In each game, the first row plays the second. By how much does the first row win? 10 means about a draw, 20 a big win and 0 a big loss. Wins can go round in a circle. Each row has two weighted sums of its numbers, A and B, taken from their middle values. A row wins by its A times the other's B, less its B times the other's A.
[ 11  16   2 -22  24  12  29 -34  11   2  40  -6  24  -5  31 -17]
[ 35  32 -12  -8  28   6  23 -28  -4  20  20  10  13  12   4  37] ~ 10
[ 35  33 -12 -17  11   6  22 -20  13  17  22   9  11  11   7  35]
[-15   9 -27 -60  -6  -5 -15 -20 -21  -5  16 -10 -21  -4   1   3] ~ 9
[ 22   3  27  22  23  23  50  12   9   3  34  27  -5 -13  28 -41]
[ 26  46  19  29   4  68 -33 -18 -46  67 -27 -41   6  14 -46  43] ~ 13
[  9   6  -6 -15 -14 -18  28   4  39  24 -27 -22  31  25 -18  58]
[-45 -35 -37 -32 -20 -19  -5  15   4 -25  14  -5 -20 -14  -4 -23] ~ 8
[-15 -37  -9 -43 -47 -21   1 -24  43 -22 -29  63 -14 -38 -11 -27]
[ -2  20  58  27  33   7 -23   1 -13   5  12 -25  28 -18  13 -17] ~ 6
[ 10 -27 -27  12  -7   8   2  27  13   7  33  29  22  10  30 -25]
[  0  16  15 -15 -16  17   6  -5  26  32  -4 -14  23 -22 -11  -3] ~ 6
[-40  14   3  39 -30 -49   6  15  19  55   6  24  24  -2 -16  -3]
[-39  38   3 -21  24  10  30 -32   6 -21  39  -7  29  -6  29  32] ~ 8
[ 24  30   5   1  -4 -23  13  -6  21   8  -9  -8 -25  22 -13  29]
[-44   8  16 -23 -24 -49 -22 -14 -23  29  23  58  -4  -9  11 -27] ~ 9
[ 21  31  11 -61  -5  -5 -16 -22 -22 -70  18 -51 -23  -1   2   9]
[ 17 -35  15 -20  42  11  30  23  12   1 -32   1  25   2  16  11] ~ 6
[ 36  33 -11  -9  28   7  22 -30  -3  19  20   9   8  11   4  37]
[-14 -14  26  19 -37 -35 -32 -20 -12  17 -60 -58  -4   9 -74   0] ~ 11
[ -2  38  -7 -12   6 -12  22   9  14  65  16  12  51   7 -12   6]
[ 31  37  46  33  49  12 -18 -24 -40  -4   5 -56  12   9  42  45] ~ 10
[  4  18  15  13  31 -31  -4  38   8 -18 -33  19  -1  28  19   0]
[ 11  25  -7  48  15  -9 -40  29  39   4 -27  17 -37  40 -21  14] ~ 5
[ 11   4  43  -5  24  42  35  16  26  21 -24  -3   5  16  -1  53]
[-27 -19   1  51   8 -23 -67 -21 -42   8 -51 -32 -36  10 -45  -3] ~ 10
[ 22  21 -42  12  20  24  24  11  19   3  26  27  -5  32  18  20]
[ 21  38 -42  15  18  22   8  11  19   2   6  27  -2  32  19  40] ~ 11
[  0  30   3   7  -5   9 -24 -17 -47   4 -62 -34  -7   1 -25 -12]
[ 56 -14  27   8 -28  25   2 -28 -36  -2   7  24  38 -15 -15  11] ~ 10
[ 16 -47  10 -11   3   7  26  -7   6   6  29   1   0  21  34  -2]
[  8  -2 -16   9 -13  -7 -19 -72 -16  -2  27   5 -11 -14 -30 -24] ~ 9
[ 19  19  24  31  -8 -10 -10  28 -23   1 -10  14  -5  48 -42   0]
[-48  15  12 -32 -21   3  23 -35 -15 -17 -37 -37 -24 -11  -7 -35] ~ 8
[ 37  -1  -5  44 -12 -20 -34 -74 -30  15  -8 -24  -5  -2 -29 -24]
[  3  -5   3 -16 -15  24   6  13  18 -24   7  24  23  -2 -15  -2] ~ 7
[  4 -12   7 -23 -28  45   7  -7  -6 -10   5  -8 -16 -10  -7  14]
[  6   8   5  -6 -13   2  12 -14   4  -5   3 -11   0 -21  12 -12] ~ 9
[  4   6  -8 -22   6 -15   7   2  48 -13   5 -18 -16 -19  -8   4]
[ 21  34  -2 -13  10  13  25   9  29   6   5   7  -1 -13  42  -1] ~ 10
[ 20  -4 -14  35  -5 -20 -86 -35 -32  12  26 -51 -34  -1   4  11]
[ 33  45 -17   0   3  23  23 -48  -2 -43  34  23 -13   6  17  18] ~ 14
[ 24  47  18  29   4  68 -33 -18 -47  68 -25 -41   7  14 -46  43]
[ 12   9 -15  26 -24 -13  10 -13 -20 -10  15  18 -38  -7   1  -3] ~ 7
[-15 -22 -47 -26  62 -23 -38  13  44 -39 -19 -13 -10 -22 -38 -25]
[ 12  16   3 -23  25  10  24 -33  12   2  41   0  24  -7  30 -16] ~ 18
[ 12  -3  -5   5  -8  19 -13 -18  -4  24   7 -16   7 -16  16  -5]
[ 16 -47   9 -11   2   7  28  -7   6   9  30  -4   1  21  33   0] ~ 10
[-28   9 -17  -6  21 -43   5   7 -22  -9  25  -1  17  27 -11  25]
[ 18 -33  15 -21  28  12  29  21  22   1  -4   0  26   2  15 -16] ~ 10
[  9  10 -14   1 -21 -13  10  14 -19 -10   2  18 -24  -6   2  -3]
[-28 -13 -38 -42 -36  -4  -6 -21 -12 -45  -6 -16  -4 -20  -2  -9] ~ 11
[ 24  33  25 -17   1  -3  39  26   9  12 -20  29  12  19   4 -12]
[-21  42 -27  -2  12 -19 -33  17 -35 -24 -30  37 -23 -37  -3   4] ~ 6
[-15 -22 -47  -1  61 -22 -38  13  44 -36 -43 -12 -10 -21 -39 -26]
[-38 -33  60  40  40  12 -14  36 -29   9 -37  -2  29  35  -7  25] ~ 6
[ -9 -55  -7 -10  -4 -20 -18   1   8 -23   6  -8 -13 -18  -6  -6]
[  9   9  19  -2 -17 -26   1 -19   2 -12 -18 -10   6 -13  -4  17] ~ 10
[  2   5 -17  -5  21 -26   5   6   4 -27  25   1  17  -4 -11  -5]
[-27  -9 -25   7 -36  33   8 -38   2  -8  11  21  -5  -6 -19 -24] ~ 8
[  5  19  15  14  32 -31  -3  40   4 -18 -34  20   0  33  21  -1]
[ -4 -14 -14 -10 -18 -22  -5  30 -33  29   9  17 -39   8  12  44] ~ 18
[ 22  37 -41  22  19  24   8  11  19   1  -3  27  -3  32  19  38]
[30  4 19 -5  7 25 28 22 44 10 41  5 11 14 18 -9] ~ 6
[-10   2 -16   2 -26  67   5  36  36  14 -23   3   5  -2   1  -9]
[  2 -18 -17  16  19 -11  -4  25   1  -5   2  17 -13  -1 -21  -5] ~ 16
[ 11 -24   7 -14 -20  36  16  20  13   2  -1  18  17   5   0   1]
[-26 -36   1 -26 -47 -35  21  -2  44  -5 -61  62 -12 -57 -26 -14] ~ 6
[ 17  24  -3  11   8   5  -1 -18 -18 -19  53 -58   6 -38  28   0]
[  0 -22 -48  22  24 -33 -26  -4 -17  -6  -4  -3 -41   0  -9  -6] ~ 9
[  0  30   3   9  -4   8 -36 -16 -45   4 -62 -33  -8   0 -24  -2]
[ -6 -12  39   7  22 -11 -35  38 -18  20  26  25  45  11   0 -38] ~ 9
[-22  -2 -20 -22  -9  -2   6  -7  19 -21 -20 -24  -2 -24  -4  -8]
[ 36  32  51  -9  29   6  14 -30 -11 -51  20   9  12  19   5  45] ~ 14
[ 16  -3   1   5  -8   0 -23 -18  -5  47   7 -18   8 -17  15  -5]
[ -2 -21 -48  24  25 -33 -29   1 -15  -5  -3  -3 -47  -1  -9  -3] ~ 8
[ 31  -5  11 -13  -2  27  19   9  34   1 -17   7  31  20  -9  31]
[ 30  -5  11 -13  -1  27  20   9  33   0 -16   6  33  21  -8  30] ~ 10
[-22 -54 -10 -33  -2  -5 -14 -21 -12 -28   3 -31 -16 -47  -6  -8]
[-25   8  -6  27  18 -23  12 -39   2   2 -36 -17 -47  67 -21 -26] ~ 6
[ 14  45  24 -17   8  -3  20  34  11  11 -25  12   9  32   6  -5]
[  9   9  15  -7 -18  -8   7 -12   3 -12   1  -9 -19 -13  -4  -1] ~ 8
[31  4 18 -6  7 26 27 22 45 10 40  6 13 14 17 -8]
[ 58 -13  27   7 -29  25 -12 -28 -36  -3   7  23  37 -15 -15  23] ~ 8
[  0 -14  46   4  -6   5 -16  27   0 -11 -15  39   9 -17 -38  -6]
[-40  32  48  -9   1  -5  22  25  -2  17 -21  29  12  34 -18  56] ~ 12
[ 18  19  -2   7  -7 -11  12   2  21  -7  15  14  -3  -4 -10   0]
[ 34 -19  23  16  24  -6  29 -19  43  11  13   8  46  14   7  50] ~ 10
[ 18  19   0   6  -8 -12  11  28  22 -34  15  13  -4  -4  -9  -2]
[ 11   5  42  -5  26  41  37  16  27  20 -23  -4   7  15  -1  53] ~ 9
[-21 -53 -11  -8   0  -5 -14 -47 -14 -22  22 -36 -37 -48  -5 -10]
[-20  -1   2  40  -8   0 -28 -18  -5  47   7 -20   8 -17  14  -1] ~ 8
[  2 -18 -17  17  20 -11  -5  25   1 -17   4  18 -14  -1 -12  -5]
[ -3  33  -7 -13   4  31  26   8  29   0  16  11  30   7  -2   5] ~ 6
[ 24  33  23 -17   9  -3  32  26   8  11 -20  29  12  18   5 -11]
[ -2   0  -8 -44  -8   8  17 -18 -16 -23  -9 -26  -8 -31  -6 -13] ~ 9
[-23  32   5  47  -5 -24   6  -6  21   7  -9  -7 -25  22 -13  35]
[-19  -3  -7  -5   6   6  -2  -1   1 -19  33 -14   8 -12  28  -5] ~ 11
[  4  18  11 -14  31 -31   2  41   8 -16  -3  19   1  29  19   0]
[ 27  11  58  82 -34  23  17  21 -15  46  31  28  23 -33  -8 -40] ~ 11
[-27  45  23  -9   9  -9  42  52  12  18 -32  12  -8  33 -12  36]
[  8  24  -5  49  14  -9 -40  29  39   6 -28  16 -38  40 -20  13] ~ 16
[ 28 -19   1  -2   8 -24 -26 -20 -42   9 -51 -31 -36   9 -45 -45]
[  8  -1  -4  44 -14  -5 -34 -73 -22  -3  -8   5  -4 -14 -30 -25] ~ 9
[-23  -3  -5   9  14   5   0 -19  -7 -18  32 -14  11 -12  29  -6]
[  3 -28  17  14  24   3  29  10 -12 -15  14  28  19 -18  24   0] ~ 12
[  9  23  19  -1 -17 -27   1 -20   3 -13 -16  -9   5 -26  -3  16]
[ -8   7  18  -3 -13   3  14 -19   4  25  10 -14   0 -25 -12 -12] ~ 12
[  6 -33  -5  27  13 -14 -32  20  18   6 -10 -11 -33 -48 -39 -15]
[ 34 -18  23  16  23  -7  29 -17  44  11  14   8  47  15   6  50] ~ 8
[ 12 -10   6 -16 -15  12   9  19  39   0   1   4  -2  25  11 -12]
[  3  15  11 -16  22   3   5  18  15   7  -4  20  -1 -15  20  -1] ~ 7
[ 26  10  13 -39  19  24   8  29  19   3  29  24  26   3  19  11]
[ -4 -18 -10 -34  -1 -12 -15 -21  -5 -46 -19  -3 -30 -28 -16 -45] ~ 6
[ 21  36 -41  13  19  23   8  12  19   1   5  26  -4  31  19  39]
[ -9 -34  -4  23 -18 -28   3   4  -6 -16  22  -5  -7 -17  55  -1] ~ 13
[-19  -2 -15  34  -5  -7 -14 -34 -21  -2   5 -13 -13 -15   3 -62]
[  9  10  15  -1 -17 -26   5 -20   2 -11 -16  -9   4 -13  -4  16] ~ 11
[ 10 -22   7 -16 -14  36  11  21  14   1  -1  16  17   6   0   0]
[-10  19  -7 -10   3  68  33 -19  -6  -2  -4  -7   4 -17  45  -9] ~ 10
[  5  21  -9 -24   7 -15  -8   4  49 -12   5 -18 -17 -18  -9   5]
[ 6  3 39 -5  5 -3 28 22 44 14 42  2 47 13 18 -9] ~ 10
[ 25   4  -6 -11  15  12  12   5  39 -14  15  15 -13   5   1 -17]
[ 22  37 -40  22  20  23  57  11  20   3  -2  28  -4  32 -22  40] ~ 10
[  2 -18 -18  16  16 -13  -4  26   5 -18   3  18 -13  -3 -11  -5]
[ -1 -14   0   3  -8   4  39  16   1 -36 -12  39   9 -11 -15  -7] ~ 9
[ 35  32  51  -7  29   7  14 -31 -11 -51  19   9  11  17   5  45]
[  5  20  -8 -22   6 -15  -7   1  48   0   5 -18 -15 -19 -19   5] ~ 12
[-49  14  12 -33 -20   3  23 -35 -14 -15 -37 -35 -23 -10  -6 -34]
[  0 -27  17  14  25   4  28   9   4 -15  14  29  -1 -19  23   0] ~ 7
[-48  16  11 -32 -20   3  24 -34 -13 -17 -37 -36 -23 -10  -7 -34]
[-22  -4 -26  -3  13 -20 -21  18 -15 -25 -31  37 -24 -20  -4  -9] ~ 9
[-26  -8 -25 -24 -24  34  -4  -5   3 -11  10  18  -4  -7 -15 -25]
[-22 -21   3  -5  58  -8 -33   2 -21  14  11   3   4   3  78  27] ~ 6
[ 30  -5  12 -13  -1  26  18   8  34  -2  16   6  32   4   6  -2]
[ -5 -14  27  10 -37 -36 -24 -19 -12  16 -58 -59  -5   9 -73  -9] ~ 12
[-55  20 -38 -20 -21 -73  -6  14   3 -12  15  -6  -6 -25  -4 -22]
[ -9  17  11   1 -26 -34   7  70   4  27 -34  33   0   7  17  27] ~ 10
[ 12  14   2 -22  25  11  24 -34  12   0  24  -1  23   9  30 -17]
[-23 -47   8 -11   3   8  29  -7   6  10  29  -6   1  22  34  40] ~ 11
[ -1 -34  -3  16 -18 -28   3   6  -6 -15  20  -3  -7 -17  56  -4]
[ 15  46  23 -17   8   6  20  35  12  11 -26  12   9  19   7  -6] ~ 10
[ 26  10  58  83 -32  24  16  19 -16  45  29  27  23 -33  -8 -40]
[ 13 -22  22 -17 -39  36  18  19  15   2  -1  15  16  13  -6  -1] ~ 13
[ -2 -12   7  14 -28  44   5  -7 -30   3 -40 -26 -16  16  -8  36]
[-10 -35  -4  22 -19 -28   2   4  -6 -16  23  -4  -9 -18  55  -2] ~ 12
[-44 -35 -37 -32 -19 -17  -6  10   3 -20  14  -6 -20 -16  -3 -23]
[  3  21  63  31  32 -14 -41   1 -35  28  13 -34  28   9  12  -1] ~ 9
[ -7 -23  21 -15 -20  36  17  19  13   2   0  16  16  12  -5   0]
[-28 -13 -37 -43 -38  -4  14 -21 -13 -23  -6 -37  -5   8 -45  -9] ~ 13
[-25 -36   0 -43 -48 -21   0 -24  43 -24 -43  63 -15 -36 -10 -15]
[-48  12  23  31  -5 -50 -27   4 -26  81   0 -29  -7  16 -24  37] ~ 11
[ 17 -35  15 -21  41  10  32  22  12  31 -32  -1  26   2  -8  10]
[  7 -45 -27 -22  -8   3 -45   5 -15 -16   6  -2 -18 -20 -19 -35] ~ 10
[-19  -3 -15  34  -6  -9 -13 -36 -19  -4  27 -12 -35 -15   3 -62]
[ 17  -4  -3  11  14   5  -3 -18 -17 -17  49 -59   8 -10  28   1] ~ 8
[ -9  45  18  29   3  68 -24 -19  -9  67 -26  -8   7 -33 -11  -9]
[  3 -13  16 -15  23  25  16  -6  19  -8   6  24 -24 -19 -12  11] ~ 6
[ 26  -7 -37 -10 -10   6  31 -11  -2  54  43   3  -2  -6  18  17]
[-26 -37   0 -26 -47 -36  21  -3  43  -4 -60  63 -14 -58 -28 -16] ~ 10
[-10 -57  13 -11 -33 -22 -31   1 -20 -39  35  -9  26 -20  -4  -2]
[ 26  12  13 -38  19  22   7  28  18   4  29  22  27   4  19  12] ~ 10
[  3   8  -6 -25  19   3   7 -32  37 -11 -18 -15 -48  -5  -8 -25]
[  2  15  16 -16 -17  17   6  -6  25  -2  -4 -16  23 -24  17  -3] ~ 11
[  3 -13   6 -23 -28  44   7  -9  -5  -1  -2 -18 -16 -12  -6  21]
[  8  10  19  -1 -18 -27   2 -20   2 -13 -15  -9   5 -13  -5  15] ~ 9
[-24 -36   0 -44 -49 -22   0 -24  44 -22 -43  63 -14 -36 -12 -13]
[  5 -26  15  13  18   4  28   9   8 -16  12  28   1 -17  23  -1] ~ 5
[-16   9  -5 -25  21   1   7 -32  37 -10 -18 -17 -29  -6  -6 -25]
[ 17 -46   9 -11   3   7  25  -7   6   9  29  -2   2  20  35  -2] ~ 11
[ -2  30   4   7  -6   8 -25 -18 -20   4 -62 -32  -9 -32 -25 -12]
[ 51  -8 -26  25 -49  33 -48 -39 -17  -7   2 -58  17  -6 -17  30] ~ 4
[ 32  23 -25  40   3  10 -40  37 -36  30  32  26  30 -34  31 -25]
[ 30  39  45  32  50  12 -17 -24 -41  -3   4 -55  13   8  42  44] ~ 14
[  7 -45 -29 -21  -6   2 -45   6 -18 -15   7  -3 -17 -20 -18 -33]
[  9   8  15   0 -17 -26   6 -20   2 -14 -16  -8   4 -13  -4  17] ~ 10
[-40  -9   5  41 -20 -29 -34  39  39  39   2   3  -4  25  11  33]
[ -6  46  39   6  22 -11 -36  38 -20  20  24  25  45 -46   1 -36] ~ 9
[ 15  33  26 -17   8   7  32  34  12  12 -21  11  10  19   6 -11]
[ 23  33  24 -17   2  -3  39  25   8  10 -20  31  12  17   5 -10] ~ 9
[  6  10 -14  26 -23 -13  11 -11 -19 -10   1  18 -23  -7   1  -3]
[-26  20  52 -20 -10 -13 -23  -7 -41 -62 -25 -30  38   7 -39  28] ~ 9
[ -2  19  -8  14  28   8   8  14  15   6  13  18   0 -17  15 -18]
[-24 -48   9 -10   4   8  27  -7  -4  10  29  -5   2  34  33  40] ~ 12
[  3  15  14 -14 -17  16   7  -5  26  -8  -4 -10  23 -23  16  -3]
[-39 -10   5  42 -20 -29 -37  40  37  38   1   4  -5  26  10  31] ~ 11
[  3   5 -17  -8  19   2   6   6   5 -27  26   0 -12  -7 -10  -5]
[-39 -24  36   3 -41  36  12  20  -9 -14  -1  17  16  40  -6  41] ~ 11
[-20 -53 -10  -9  -1  -5 -15 -45 -13 -23   2 -35 -16 -48  -6  -9]
[-15   8 -30 -26 -18   3 -27  19  37 -21 -15 -13  20  -6  -8 -20] ~ 1
[-39  14   3  40 -31 -50   6  13  19  56   8  24  23  -2 -16  -1]
[-20  -1 -15 -23 -11  -8 -14  22 -16  -4   4 -10 -12 -14   4 -63] ~ 10
[-10 -57  -1 -10  -5 -21 -25  -1 -20 -23   6  -7  26 -19  -5  -6]
[-19 -15  48  22  -7 -28 -17  27   1  28 -15  39  10 -18 -37  -8] ~ 11
[ 16  24  -4  11   8   5  -1 -18 -18 -18  54 -58   8 -38  29   0]
[  0 -15  -1   2  -7   5  38  18   0 -37 -14  39   9  -6 -19  -7] ~ 9
[-15 -24 -45 -26  61 -19 -36  13  44 -38 -20 -13 -13 -35 -27 -27]
[-28  46  24  -9   9  -4  19  33  12  10 -35  11   9  33   8  38] ~ 4
[ 12  -4  -6  -4  -8  19 -14  -9  -4  -7   8  15   7 -17  14  -5]
[ 16  15  19 -16 -16   6  20  10 -53  46  -5 -31  23  53 -26  -1] ~ 11
[ 10  14   1 -22  25  11  23 -34  12   1  40   0  23  -4  30 -17]
[ -9 -21  -6  -6   3  -7   5   2  38  11  13   4  -6  -1  79  -9] ~ 9
[ 20  -4  -7   9  -8 -11  13  17  -1   1  -1  -3 -12  -7  28  30]
[-21  -2 -13 -21  -3  -1  -4 -15  18 -21 -10  -4 -24 -17 -10 -15] ~ 10
[  2 -28  17  15  25 -29  28   8 -12  27  14  26  20 -18  23   0]
[ -4 -56   1  -8  -1  -4 -28 -47 -60 -23  22 -53 -35   9  -6  -9] ~ 9
[  2 -19   1  -4   8 -13 -27 -20 -12  -9 -50  -4 -36 -27 -44 -44]
[-36 -49  41   0   5   7  16  -7  -2 -29  30  -6   2  31  34  52] ~ 13
[  6  -6 -14 -60 -13  -6 -15  -3 -16 -27  18   5 -10  -3 -11 -24]
[ 23  29   5   2  -4  -2  12  -5  20  -6 -10  -7 -25   8 -13  31] ~ 10
[-28  45  23 -10   8 -10  42  51  12  18 -34  11  -7  33 -12  38]
[-35 -46  41  -1   2   9  15  -8  -2 -28  30  -6   1  32  33  51] ~ 7
[ 27  -5 -38 -11   2  23  32 -12  -2  31  29   2  -2  -6  16  16]
[ -9   2 -17  -7 -26  69   4  30  37  12 -14   3   6   1   3  -9] ~ 18
[  7   9   6  -6 -12   2  14 -16   5  -5   9 -12   0 -26  10 -12]
[-23   3  -1  42  -9 -22 -19  24 -33   5  26  -8  14  10  29  29] ~ 10
[-47  16  12 -33 -22   3  24 -33 -12 -17 -39 -35 -24 -10  -7 -35]
[ 53  -8 -25  26 -50  34 -47 -38 -17  -6   2 -57  17  -8 -19  30] ~ 15
[-17  38  31  23  50  12  22 -25  -3  15  17  -3   0 -26  42  -1]
[-22 -22  22 -15 -38  36  18  20  13   2  -2  16  16  13  -4  35] ~ 19
[  0 -22 -47  22  25 -22 -24  -6 -15 -19  -3  -5 -41   1  -9  -7]
[  9  10  15  -7 -17  -8   6 -14   2 -13   2  -8 -19 -12  -5  -1] ~ 15
[-17 -12 -27 -26 -19   4  -5  19  37 -21 -14 -14  16  -6  -8 -22]
[ -9 -56  -2 -10  -3 -22 -24   0 -20 -23   5 -10  25 -18  -5  -8] ~ 17
[ 11   3  43  -5  24  41  35  16  26  19 -24  -3   6  16  -1  51]
[ 26  38   2 -22  24 -34  30 -34 -23  37  40 -71  31  32  29  32] ~ 9
[ -1  10 -29 -32 -21   2   3 -34 -13 -17 -39  -8 -24  -9  -7 -34]
[ -2 -35  -3  14 -17 -28   4   5  -6 -18  21  -5  -7 -17  55  -2] ~ 10
[  5 -12   6 -23 -26  44   4  -6  -6 -10   6  -8 -16 -11  -7  15]
[ -2  31  -9 -45  -6   9 -12 -17 -19 -18 -11 -31  -8 -33  -6 -12] ~ 8
[ -3  14   9  -7  -3 -24   7  19   3 -14 -17   4 -19 -11 -10  -3]
[ 17  14   3 -16 -30  25   6  14  19 -42   6  26  24  -1 -15  -2] ~ 11
[-34  32  48 -18   1  -4  11  25   8  17 -22  30  12  19  -1  46]
[ 21   2  28  25  25  24  50   9   8   3  33  27  -3 -14  28 -39] ~ 5
